In the rows, 128 means zero.
Families of rows that turns and mirrors carry onto each other, the same ones carrying the whole set onto itself: the rest of each named row's family, in list order:
5 families of 8 rows:
sak: [106 130 114 138 131 146 128 126 148 156 143 127  62 106  86 117  99 136
 105 139 138 102 149 143 135 122 121 157 163 111]
Gak: [136 169 109 103 134 124 123 107 126 143 113  92  71 146 153 132 145 108
 136 169 148 140 131 149 133 115  82 118 133  76]
bag: [123 190  74  86 132 135 139 117 151 147 134  93  69 121 129 123 128 151
 113 148 135 123 134 172 100 142 110 128 133 108]
zop: [125 142 103 112 149 111 113 141 124 165 158  97 114 123 126 115 125 122
  91 136 146 104 123 147 138 146 102 108 147  90]
kap: [120 162 123 140 131 149 137 125 121 132 105  76  61 117 118 123 107 115
 129 144 131  98 118 161 147 135 133 143 141  93]
Kevi: [109 155 128 107 123 188 136 127 133 128 127 131  52 131 110 133 126 136
 126 177 128 141 150 174 126 120  85 148 143  91]
bedib: [119 180 114 114 111 178 128 128 162 120 125 119  47 126  99 122 125 148
 131 161 133 147 143 163 127 132  86 135 123  88]
dutun: [142 133 143 121 118 171 129 115 121 137 143 127 100 135 116 134 122 117
 133 156 136 118 139 129 162 114  95 133 173  74]
Tak: [116 168  98 126 123 170 131 136 128 144 116  78  67 126  99 114 104 118
 142 136 145  94 141 144 150 130 132 121 144 103]
rok: [124 114 148 136 132 150 114 136 116 145 134 127  87 131 101 120 114 117
 126 158 137 121 133 126 163 117  89 136 161  75]
kas: [124 160 120 106 114 174 138 111 141 126 108 123  43 129 104 125 117 146
 149 172 126 140 144 153 127 112  96 155 147  95]
nit: [146 172 115  83 138 138 127 126 119 140 129  88  91 145 150 133 142 133
 136 168 135 140 121 160 123 134  76 113 132  73]
Vad: [101 190  82  95 122 122 124 128 160 148 131  89  83 108 132  99 117 135
 102 140 125 112 142 154 116 145  92 130 130 102]
logav: [112 136 104 114 118 154 116 133 158 146 157 131  67 112  93  97 126 156
 100 143 136  95 147 139 146 118 107 151 150 120]
zalo: [130 142 105  82 135 133 119 130 150 159 167 135  95 136 119 124 135 154
 110 162 143 143 160 137 117 119  64 127 149  91]
nisop: [129 173 118 133 127 139 137 128 127 133 113  92  76 109 104 127 105 109
 145 153 135  91 125 147 139 132 144 124 138  94]
tesif: [131 116 129 130 113 156 115 127 123 147 130 131  90 142 108 123 129 120
 144 168 139 124 148 130 152 120 105 133 180  77]
Bizig: [129 173 128  94 134 137 130 126 126 144 129  95  87 157 143 118 134 110
 135 172 153 157 115 152 130 125  78 117 149  77]
toz: [113 135 119 120 130 158 133 145 144 150 160 122  87 105  85 115  97 164
 106 136 127 103 145 152 133 139 115 152 158 108]
Resum: [137 122 134 126 123 163 128 131 118 132 133 123  82 153  91 120 138 136
 138 159 145 136 139 132 168 113 106 128 145  84]
pak: [117 135 112  97 146 129 108 134 149 146 157 146  93 123 128 124 134 161
  89 149 127 142 147 152 129 127  76 127 161  81]
pupu: [118 131 103  83 133 146 114 126 139 157 152 128  81 142 122 108 141 158
  95 155 136 154 141 149 125 128  55 135 153  91]
pizaz: [115 159 121  88 121 176 148 117 145 124 115 127  51 134  91 134 127 141
 136 165 138 140 150 155 115 135 108 150 134  92]
Mafil: [118 130  94 125 130 146 123 126 141 150 139 125  71  94  87 125 109 159
 105 137 119  87 154 147 132 131 119 147 144 107]
vin: [117 188  88  87 145 130 135 124 141 143 136  91  69 109 118 115 116 148
  97 139 132 121 117 167 112 141  95 127 110 109]
zod: [136 158 112  94 136 128 140 139 126 140 118  97  76 139 143 119 151 100
 146 168 140 145 114 149 130 124  86 120 133  70]
ruv: [105 177  79  95 138 137 134 108 155 152 116 101  70 114 120 128 110 155
 107 137 128 108 138 175 102 130  88 136 124 100]
fof: [128 175 111 106 124 133 138 127 121 135 109  83  97 148 130 123 131 114
 141 157 132 153 134 146 137 140  94 107 125  66]
duk: [121 132 101 107 133 110 124 132 117 159 140  93 119 134 125  98 131 123
 110 137 137 102 135 120 157 125 112 122 155  97]
mozaf: [136 161 111 133 132 139 138 133 127 151 111  93  62 131 121 122 103 109
 152 139 146 101 117 145 141 145 133 130 134 101]
gimos: [129 145 118  94 126 175 142 127 156 111 106 123  59 117 109 139 119 142
 132 165 133 144 156 167 120 116 101 142 135  96]
Nol: [109 172  84 101 146 113 128 139 151 156 130  87  57 119 120 113 118 152
 108 148 137 126 138 172 103 140 101 135 119 110]
nufe: [120 159 109 130 138 109 116 127 114 181 164  89  99 136 128 108 122 130
 110 137 141  99 120 134 145 138  95 129 156  89]
fiba: [134 167 115 121 124 154 148 116 117 149 115  72  63 131 107 128 106 108
 153 159 145 101 124 150 129 127 122 142 135 103]
Lafus: [132 145  97 129 137 110 104 135 120 165 151  94 107 118 136 103 118 125
 102 145 132 105 117 141 149 125  91 110 156  94]
niv: [113 142 110  86 129 147 115 119 140 141 158 126  95 120 109 121 140 159
  88 169 125 143 152 152 122 113  64 136 158  83]
dakam: [111 146 105 123 123 156 111 112 141 151 148 126  81 115  83 117  95 168
  95 142 131  99 151 146 134 136 114 140 157 116]
votev: [146 126 147 125 131 146 122 142 111 142 154 115  83 137 118 125 129 114
 133 169 147 134 132 127 157 125 108 134 171  83]
Fegog: [142 149 101 114 147  93 118 124 134 167 144  85 104 119 126 115 114 134
 115 131 145 102 120 129 133 137 113 120 153  92]
Bif: [126 143 117  96 119 118 123 123 150 135 148 135  98 132 124 106 153 152
  98 162 126 155 140 141 134 128  68 136 133  82]

Which other rows belong to the same family as niv? bag, zop, rok, kas, Bizig, Mafil, mozaf
Which other rows belong to the same family as Gak? kap, dutun, zalo, toz, gimos, Nol, nufe
Which other rows belong to the same family as ruv? sak, Kevi, nit, pak, fiba, votev, Fegog

Families of rows that turns and mirrors carry onto each other, the same ones carrying the whole set onto itself: the rest of each named row's family, in list order:
4 families of 5 rows:
vomif: [124  92 136 118 159 123 148  94 132 127 132  90 130 135 143 102]
Pez: [113 105 104 111 135 108 129 148 122 139 123 118 151 123 111 127]
Vone: [131 117  93 136 129 123 138 136 133 133 123 155 118 143 132 142]
bab: [133 104 130 128 144 127 144  94 130 122 132  82 144 134 139  93]
rab: [138 153 123 143 121 122 136 112 130  90 105 143 106 141 112 120]
nurir: [133 124  97 136 125 119 124 139 113 128 116 149 112 169 138 137]
butig: [105 101 114 114 147 110 149 132 121 148 133 120 152 125 123 125]
San: [123 132 150 145 135 140 149 106 105  91 104  92 121 127 132 112]
lun: [122 126 157 132 138 141 143 111 108 107 101  77 115 139 133 131]
pedip: [134 127 160 130 130 140 135 111 114 104 105  83 112 141 134 135]
Des: [118 100 106 114 147 108 151 141 126 141 132 122 152 114 121 123]
zarar: [133 159 129 135 115 122 138 130 133  97 119 122 103 153 107 131]
Zetu: [135 158 133 140 113 122 140 118 143  96 112 126 105 144 106 113]
Lome: [132 128  96 128 134 118 132 138 113 133 116 160 111 142 139 140]
Sifab: [137 148 123 140 113 118 136 113 125 107  92 141 103 131 111 126]
kanum: [124 130 142 140 141 144 151 102 106  91  91  95 118 145 123 117]
Ruruk: [134 127 106 127 118 113 120 147 114 132 126 147 115 167 131 128]
namiz: [132  84 131 113 151 123 130 101 147 128 126  93 129 143 128 104]
kovof: [131  92 143 101 150 125 128 105 138 129 129  88 124 139 121 107]
zugeg: [127 100 109 108 137 106 123 151 115 134 132 107 153 132 114 130]

Which other rows belong to the same family as namiz? Pez, nurir, lun, Zetu
Which other rows belong to the same family as kovof? pedip, zarar, Ruruk, zugeg
Which other rows belong to the same family as San? vomif, rab, Des, Lome

Families of rows that turns and mirrors carry onto each other, the same ones carrying the whole set onto itself: the rest of each named row's family, in list order:
5 families of 6 rows:
Nulof: [ 92 121 128 116 115 151 155 130 169 108 125 111 135 122]
rut: [133 136 111 115 105 109 111 116 132 138 138 115  88 151]
rupab: [ 93 123 141 117 108 143 157 127 170  94 125 116 128 131]
tovo: [133 131 136 118 118  99  98 146 168 116 168 114 122 171]
seked: [ 87 131 134 121 122 145 149 127 168 102 124 118 143 123]
gug: [133 162 113 116 116 132 149 110 148 118 117 135 138 143]
serot: [134 121 129 112 123  96 102 142 165 135 161 110 119 169]
Zat: [131 129 120 118  99  95 113 119 139 136 139 116  90 158]
kebip: [ 97 103 117 114 104 111 109 129 165 108 167 119  94 143]
gil: [125 137  96 123  94 112 112 116 140 121 145 110  90 154]
lobaf: [111 141 123 126 136 125 136 132 168 109 134 124 174 150]
dilid: [116 130 125 133 150 136 141 126 178 104 135 119 152 160]
Rifek: [109 153 113 119 119 131 150 111 143 112 117 130 150 132]
lel: [124 148 105 112 116 131 153 119 141 120 115 126 151 139]
novo: [100 102 133 111 113 122 110 132 159 122 157 110  86 141]
tulub: [126 145 109 115 117 120 158 106 140 112 119 137 143 148]
fazen: [120 130 125 139 134 125 147 134 174 109 138 113 166 164]
Veb: [ 92 125 132 120 125 149 153 119 174 103 133 125 120 126]
Kizu: [127 113 118 116 115  97 101 129 168 116 172 113 130 175]
pepug: [134 128 122 114 104 100  94 143 168 113 162 112 118 170]
kaso: [101 107 136 119 100 107 116 127 159 122 146 108  82 149]
vab: [130 143 107 124 104 106 115 114 132 125 148 120  94 149]
Lop: [ 95 105 134 108 110 116 118 129 161 108 162 118  87 135]
manak: [114 126 120 127 140 127 143 140 175 115 135 118 166 152]
gura: [124 116 133 123 116  91 101 135 168 128 158 109 110 173]
mumop: [123 146 113 106 129 126 154 110 150 109 117 143 146 147]
todut: [121 135 128 117 144 127 138 134 185 107 144 132 160 155]
Mele: [134 136 107 107  84 111 117 109 136 124 143 119 100 156]
Nepo: [ 99 101 130 119 101 127 112 124 170 111 162 101  90 144]
Felur: [102 131 139 116 116 157 151 124 171  94 115 119 126 137]

Which other rows belong to the same family as tovo? rupab, tulub, fazen, vab, Lop
Which other rows belong to the same family as Nulof? rut, serot, lel, novo, manak
Which other rows belong to the same family as Mele? gug, Veb, Kizu, todut, Nepo

